In the rows, 128 means zero.
name the system of each run
trace 1, S (11 x 18)
[[149 160 138 160 123 131 201  82 135 102 100  87  92 104 169 120  72 117]
 [153 122 151 113 120  29  76 117 149 134 146 172 161 155  90 152 122 140]
 [ 61 131 143 105 103 190 172 120 175 155 159 122 129  64 117  92 126 158]
 [179 135 103 128  96 152 100 202  89 148 128 167 174 172 141 168 102  87]
 [ 77  79  96 113 179 152 102 140 132  98  97  76  77 109 106  93 197 142]
 [206 187 132 153 109 138 188  76  80 112 108 127 112 139 191 160 119  97]
 [ 85 102 156 136 170  37  59  93 151 121 134 139 131 181 102  91 124 171]
 [109 132 133 151  71 163 216  91 149 159 158 117 129  40 123 155  72 134]
 [161 148 151 105 151 102  56 237 131 161 138 181 187 164  99 137 127 124]
 [ 61  71  93 104 117 219 181 129 159  79 108  80 107  97 120 105 185 107]
 [230 202 112 120 117 120  80 139  66 130 127 134  89 181 205 175 117  97]]
trace 2, N (11 x 18)
[[116 106 136 145 138 161 129 168 160 121 203 122  76  95  87  78  69  56]
 [209 115  84  92 114  65 141 147 121 112  99 143 133 128  48 152  94  91]
 [156 153 156  47 152 127 104  70 113  76  88  99 105 166 129 139 187 161]
 [117 124 162 140  61 163 129  96 102 144  93 145 145 149 235 121 100 170]
 [ 53  91 123 184 118 110 109 167 109 161 177 159 106  82 118  96 155 190]
 [114 170  80 150 165 158 217 186 147 134 125  92 130  98  77 129  97 108]
 [147 131 119 106 172  88  82 131 168 122 120 110 195 186  94 204 141  81]
 [169 127 165  92 140 168  88  46 157 133 117 110  87 103 190 103 153  71]
 [168 117 140 169  58 104 127 130  49 127 161 212 108 147 161  94 103 132]
 [ 66  92 130 118 142 116 153 145 108  80 131 104  78 117  47  76 109 199]
 [141 179 104  99 104 133 180 164 152 141  83  85 177 110 126 217  94 167]]
trace 3, W (11 x 18)
[[114 178 136 141 146 139 139 112 137 126 144  98  98 119 169 141 149 144]
 [129 127 105 139 115  83 124 150 165 139 123 143 154 154 133 123  90 114]
 [112 119 127  97 117 159 140 103 144 125 170 117 112 100  90 144 141 117]
 [172 157 137 116 129 137 143 132 100 137  97 156 139 150 141  95  96 120]
 [ 99  59 144 140 130 130 101 136 110 105 134 133 133 128 101 135 155 131]
 [139 174 131 131 135 144 136 121 109 134 109  95  86 108 177 128 119 159]
 [123 107 103 155 122  68 119 155 152 137 121 155 164 140 123 139 142 121]
 [ 90 156 123 103 133 174 150  94 148 125 163  93 108 119 121 140 145 131]
 [177 140 123 117 123 110 119 141 125 148  99 156 152 156 131 115  70  99]
 [102  70 154 130 135 147 118 106 124 110 161 131 120  98  89 128 172 116]
 [156 181 141 141 130 143 150 140  88 126 103 120 101 142 180 110  95 152]]
trace 4, Y (11 x 18)
[[101  86 123 181 123 139 142  81 102 100 110 123 149 163 171 154 166 119]
 [ 96 181 120 167 125 105 121 159 151 161 171 115 109 101 167 145 126 169]
 [112 101 105 138 143 107 166 118 187 147 114 151 171 112  88  85 124  85]
 [134 147 133  66 113 166 122 160 125 113 178 112 115 123  69 167 111 130]
 [177 113 151  83 144 135  84  95 134 134  61 126 121 137 160  88 109 109]
 [123  89 134 169  94 139 133 107  52  87 164 142  93 135 140 158 162 134]
 [113 187 129 166 162  98 143 164 136 147  98 119 121 139 175  86 110 175]
 [101  83  95 159 109  92 172 108 152 122 132 140 189 130  79 172 139 111]
 [119 196 143  61 150 171 106 159 168 161 156 100 124  97 119 147 144 152]
 [172  64 118 113 104 147 102  94 139 143 102 163 147 132 145  99 104  47]
 [116 123 142 135 137 144  94 157  63  88 178 107  43 124 110 130 146 158]]
trace 5, D (11 x 18)
[[139 103 140  97  89 138 131 148 138 114 139 121  78  67 112 108 100 134]
 [168 161 110 114 123  84 151 169 111 124  96 161 132 133 115 109 150 155]
 [ 89 127 111 119 134 158 156 118 116  82 117 109 139 167 129 139 184 141]
 [130 147  96 130 123 145  94  94 121 167 116  97 115 133 186 161 113 133]
 [118  83 122 176 150 105 115  92 124 162 142 157 146 114 110 106 128 100]
 [113 158 157 144 148 153 148 167 132 130 176 111 116 113  97 131  80 125]
 [152 113 163  95 117  89 108 157 160 102  92 127 156 141 122 143 108 139]
 [139 125 122  87 106 156 147 115 142 109 138 130 106  91 121 128 193 113]
 [146 171 107 130 118 139 123 138  94 147 117 160 121 167 182  99 129 139]
 [ 80  67  99 163 127 120 132  98 104 105 125 114 115 154 107 117 120 137]
 [130 176 123 142 166 122 136 119 131 164 130  85 113  89 118 162  92 152]]
trace 6, M (11 x 18)
[[138  88 150 139  87 137 165 140  87 121  76 149 154  96 137 133 137 171]
 [101 152 122 130 127 168 114 190 124 124 147 105 122 121 162 174 183 152]
 [128 122  61 139 140 123 129 160 167 144  81 120 135 137 164  97 134  84]
 [ 92 106  92 150 136  92  95  88 147 124 196 126 114 164  97 139 134  98]
 [167 166 139 111 169 123 134  72 120 155 121 116 101 115 101  91  63 115]
 [136 106 200 149 104 109 164 100  99 100 132 165 178 135 106 153 118 149]
 [123 152 188  79 123 184 115 170 136 120 112  93 117  87 154 144 132 177]
 [144  99  81 139  72 117 156 191 143 120  92 163 147 111 167 122 170 112]
 [ 76 141  71 118 163 134  76 147 137 121 173 107  91 174 119 115 182 125]
 [160 132  53 146 141 106 138  70 114 155  95 116 111 154 121 105  57  84]
 [117 114 193 166 166  88 105  55  96 140 172 140 156 134  83 170 126 146]]
trace 7, Y (11 x 18)
[[102 102 144 134 115 171 134 126 108 126 172 147 111 101 100 106 132 127]
 [162 143 143 123 133 115 132 173 120 127  97 127 113 123 126 101  69 140]
 [138  90 132 123 133 106 142 116 114  78  99 120 143 143 103 156 167 128]
 [122 188 121 113 119 153 129 126 131 138 130 108 119 139 185 151 148 150]
 [119  94 100 154 117  97 101 107 142 164 131 166 147 131 144 105 139 104]
 [ 95 136 115 141 149 162 146 147 108 135 168 109  99 102  82 122 115 141]
 [174 145 148 116 144 100 129 126 147 134  97 127 148 134 118 126  69 105]
 [109  90 168 110 120 147 119 109 118  81 142 122 135 138 112 161 181 131]
 [137 165 130 123  99 153 128 141 134 148 111 125 107 119 205 109 112 144]
 [123  79  90 163 116  76 127 133 120 126 132 167 129 126 104 110 161 113]
 [105 183 105 116 163 166 163 145 113 132 133  91 111 135 100 128 114 154]]
trace 8, T (11 x 18)
[[141 150 141 125 121 156 173 137  99  79 112 123 112 145 145 124 147 134]
 [109 124 131 142 129  84  93 129 130 124 120 126 147 172 148 155 122 161]
 [116 125 102 136 119 147 145  96 138 175 109 119 129  80 150 132 124 134]
 [133 158 124 142 142 129 146 150 114 143 169 165 150 139  93 127 140 113]
 [ 97  99 138 114 154 155 110 137 155 105 123  96 118 141 117 102 109 111]
 [181 127 119 107  98 115 118 130 126 117 126 122 116 112 134 174 121 104]
 [134 136 158 127 142 103 123 103 130 125 111 152 120 129 149  82 165 147]
 [100 125 126 158  91 149 159 125 100 110 149 121 119 140 145 146 103 149]
 [124 130  99 127 149  87  99 153 129 165 115 131 138 130 102 130 110 154]
 [122 124 121 109 137 177 168 110 144 129 109 112 147 103 118 133 157 108]
 [148 156 152 123 134 131  90 152 127 129 162 146 139 165 139 144 126 103]]
trace 9, W (11 x 18)
[[117 182 136 102 141 137 136 151 122 150 126 136 146 143 109 113 110 174]
 [123  80 109 113 119 157 125 154 139 134  90 123 166 118 117 150 135 107]
 [154 163 133 112 157 154  94 118 111 136 144 118  96 126 149 134 167 106]
 [123 102 112 170 138  95 126 116 141 116 107 136 121 159 155  84 112 100]
 [114 124 136 141 118 108 135 106 119 101 178 102  91 116  98 168 112 141]
 [142 162 152 112 116 107 166 125 145 148  92 148 154 111 132 100 102 163]
 [103  98 140 127 100 163 126 165 123 129 151 147 177 132 113 170 158 124]
 [131 166 121  90 157 178  97 145 129 155 111 107  98 122 155  92 128 136]
 [154  78  75 162 125  97 122 140 119 114 103 136 121 137 133 131 139  69]
 [114 161 143 124 160 110 132  69 125  99 165 105  83 139 110 126 151 142]
 [134 122 146 152  98  93 162 109 138 128  91 138 170 148 148 127  56 142]]
trace 10, T (11 x 18)
[[157 167 133 130 171 109 109 152 102 137 132 138 144 138 109 163 171 135]
 [ 97 115 152 150 146 162 142 114 165 116 101 100 140 138 178 104 126 104]
 [144 135 119 149  91  88 113 129 137 141 185 142 123 117 126 180 108 113]
 [117 131 123 109 153 122 136 116 151 143 108 138 102 109 112  44 124 141]
 [130 125 128 114  92 156 167 131  97  84 150 125 133 155  93 173 122 127]
 [137 126 142  98 160 109  57 143 132 153  85 123 137 145 143 112 121 155]
 [133  94 120 157  96 163 176 104 112 123 115 132 140  88 156 156 161 103]
 [122 180 142 154 164  94  89 161 124 148 175 142 109 147 132 119 135 146]
 [ 97  88  94 139 121 142 176 111 164 104  94  94 126 126 127 102  96 102]
 [161 174 132  88 123  98 102 120 122 142 174 135 131 129  88 186 131 140]
 [125 105 154 110 141 165 136 116 138 131  70 146 145 131 154  47 118 122]]
trace 11, D (11 x 18)
[[102  41 163 152 115 175  52 163 110 140 132 149 106 111 174  74 133 114]
 [148 119  58 179 103  92 176 199 126 116 125 112  73  86 114 119  74 107]
 [118 185 124 122 184  33 144 132 169  83 127 119 138 187  91 129 169 151]
 [107 154 162  74 106 198 169  35 162 112 123  98 160 146 156 157 134 122]
 [156 105 142 113  90 137  37  90  71 205 149 178 116 105 158 132 112 149]
 [ 99  66 112 179 155 158 165 195  98 146 109 154 128  81  77  53 115 118]
 [149 176 107 147 151  90 146 221 120  77 136  75 115 162 103 202 105 136]
 [121 124 146  89 152  94 115  77 224  92  77  94 154 149 170 136 194 107]
 [151 158 119 115  63 175 147  41 114 160 199 164 100 107 173 133 139  85]
 [ 99 104 138 150 133 110  73 143  77 171 131 182 117 159 119  32  68 180]
 [109  79 106 140 136 137 203 163 103  92  96  81 129  88  30 160  76 148]]
trace 12, M (11 x 18)
[[ 50 126 111 139 153 134 119 132 194 166  95 109 181 130 165 121 162 158]
 [109 125  71 122  87 142 119 145 183 177 188 136 139 109 114 143  86  79]
 [156 104 130 113 183 117 111 132 121 133 149 158 122 120  40  82 133  73]
 [155 120 157 119 117 154 160  76  86  53 136 109  96 173 110 134  96  96]
 [182 144 187 121 129  76  84 118  98 118  86 124 111 119 172 156 128 176]
 [ 69 132 137 151  90 145 182 107 138 137 110 135 137  91 185 110 171 192]
 [106 174  86 128 113 138 110 224 145 176 158 144 153 138 141 145 108 150]
 [101  67  64 113 166 143 133 145 154 135  94 119 156 127  60  98 145  86]
 [166 139 105 122 127 140 110  81 116 106 191 107  93 160 111 183 117  47]
 [180 124 193 140 181  93 102  68 110 132  86 147 114 126 151  69 115 115]
 [ 80 122 189 164  64 124 174  98 112  91 162 131 115 123 160 138  97 191]]
trace 13, N (11 x 18)
[[120 138 124 135 145 186 144 155 104 123 120 135 130 127 152 115 190 115]
 [110  97  99 168 124 129 110 166 129 109 129 111 123 167 152 132  97 101]
 [138 131 102 134 146  73 113 108 154 137 133 100  81  97 117 128 117 120]
 [160 184 146 126 141 110 168  85 117 132 130 147 143 139 124 128 124 131]
 [ 97 103 185 111 119 155 112 102 121 116 148 143 156 153 112 129 120 146]
 [132 104 137 108  91 168 125 167 134 142 126 128 121  72 133 131 116 133]
 [140 123  84 134 133 110 136 187 119 123 104 143 133 131 121 126 178 123]
 [109 140  88 132 155 135 131 104 139  97 113  80 103 170 148 130 136 110]
 [142 149 133 148 122  92  95  91 140 160 140 130 123 143 165 140  80 129]
 [123 123 166 141 145 121 139  83 108 152 151 156 124  88  96  94 135 142]
 [131 133 165 121 109 171 171 162 105 104 146 135 147 122  95 148 109 131]]
trace 14, S (11 x 18)
[[127 127  95 153 137  87 153 101 147  88 165 102  82 128 103 139 133  89]
 [169 181 142  89 143 102 125 102 165 151 125 132 115 123 121  94  86 119]
 [115  82 139  83  93 140 123  87 125 137 128 165 168 136  85 117 116 139]
 [112 137 155 118 107 185 107 166  88 150 138 119 119 105 141 148 104 178]
 [130  84 112 169 127 119 136 189 115 116  74 138 155 130 153 130 161 123]
 [114 165 104 145 149 117 149 128 134  89 160  92  89 134 132 159 187 124]
 [150 164 117 136 149 100 129  92 171 140 107 126 130 161 172  95  98  85]
 [119  92 122 108 120 106 101  56 122 146 172 143 123 120  70 135 116 122]
 [140 149 183 116 133 176 135 146 109 167 122 137 133  87 121 103  72 157]
 [123  66 142 130 103 125 131 184 108  90 104 147 176 149 100 155 143 134]
 [106 164 121 122 125 152 135 172 148 100 139  80  80 106 172 148 176 151]]

runs to name
trace 15 (2 x 18)
[[108 101  50  95 101 155 110  97 155 166 131  81 138 109 113 202 114 107]
 [171 150 158 118 185 170  73 121  95 195 106 150 137  94 153 110 171 114]]
	S
trace 16 (2 x 18)
[[129  82 125  76 113 132 135 117 167  99  93  96 155  89 102 190 184 126]
 [162 202 147 109 127 156 100  91 120 164 139 154 140 162 206 131 151 114]]
	W
trace 17 (2 x 18)
[[158 101 102 120  98 117  94 143  94 138  96  98 132 116 130 213  96 150]
 [145 148 140 145 189 130 117 101 134 134 107 112 113  98 165 123 211 106]]
	Y
trace 18 (2 x 18)
[[167  98 109 143  99 116 123 149  90 106  77  95  98 108 158 176  96 138]
 [128 151 144 135 154  67 129 122 137 122 109 144 125 110 131 119 209 172]]
	S
trace 19 (2 x 18)
[[106 128 128 141 112 127 159 149 177 104 116 101  93  89 172 102 138 135]
 [151 167  86 109  83  89 126 158 136 120 158 149 121 156 127 158 135 128]]
	W
trace 20 (2 x 18)
[[164 153 137 180 104  99 168 137 110 117 127 131 134 151 154 146  47 114]
 [104 101 127 103 147  62  92 150 185 124 133 119 131 107  70 133 144 158]]
	S
trace 21 (2 x 18)
[[112 121 128 136 121 167 149 176 155 114 135 110 171 170 113 143  50  83]
 [148  87 135  77 129  92  58 128 179 145 133 133 129  82  96 150 154 111]]
	T
trace 22 (2 x 18)
[[ 99 117 169  97 123 179  67 150 180 166 164 103 150  83 142 176 132 124]
 [181 111 100 148 129 143 136 171 129 163 103 177 140  83 149  86 162  59]]
	N
trace 23 (2 x 18)
[[138 150 111 146 115 108 157 121 154  85 159 152 144 187 149 136 167  66]
 [121 129 138  86 150 109  52  98 146 135 118 111  96 165 133  87  94 148]]
	M
trace 24 (2 x 18)
[[119  76 104 134 129 118 110 109 112 133  60 125 154 116 152 155 194 153]
 [124 191 122 171 146 164 138 126 104 166 154 123 126 120 182 158 161 128]]
	T
trace 25 (2 x 18)
[[168 156 152  98 109 132 123 112 160 130 172 111 100  62 133 191 155 100]
 [145 144 157 119 115 121 118 148 150 147 118 199 152 151 174  49 149 119]]
	D
trace 26 (2 x 18)
[[102 128 145 150 145  95 104 186 159 131 148 127 152 132 115 148 125 145]
 [113 109 112 105 128 160 161 118 184 118 102  89 132  95 120 128 128  99]]
	Y
trace 27 (2 x 18)
[[100 145 117 113  71 126 117 160 148 144 170 157 140 155 143 122 101 152]
 [122 100  91  98 152 137 116 154 112 153 103 130 120 103  65  98 124 143]]
	M
trace 28 (2 x 18)
[[104 104 146  91 116  97 131 149 185  91 114 137 134 123 113  93 178 150]
 [136 163  66  74  74 137 132 126 126 124 153 133  90 149 130 128 132 131]]
	M
trace 29 (2 x 18)
[[107  89  47 158 102 127 177  76 127 130 109  96 115 111 121 150 110 109]
 [146 214 152 115 168  87  79 160 139 145 174 126 114 154 128 147 124 152]]
	N
trace 30 (2 x 18)
[[ 96  94 149 124 140 133  95  42  85 166 112 148 142 106 131 123 187 189]
 [133 160 144 198 121 180 169 167  79 186 145 159 154  84 163 136 100 129]]
	Y
trace 31 (2 x 18)
[[155 154 161  61 141 181 116 137 124  86 193 128 135 168  71 166 151  76]
 [133 103 162  88 114 157  51 101 132 124  86 107 102 168 201  88  76 135]]
	Y
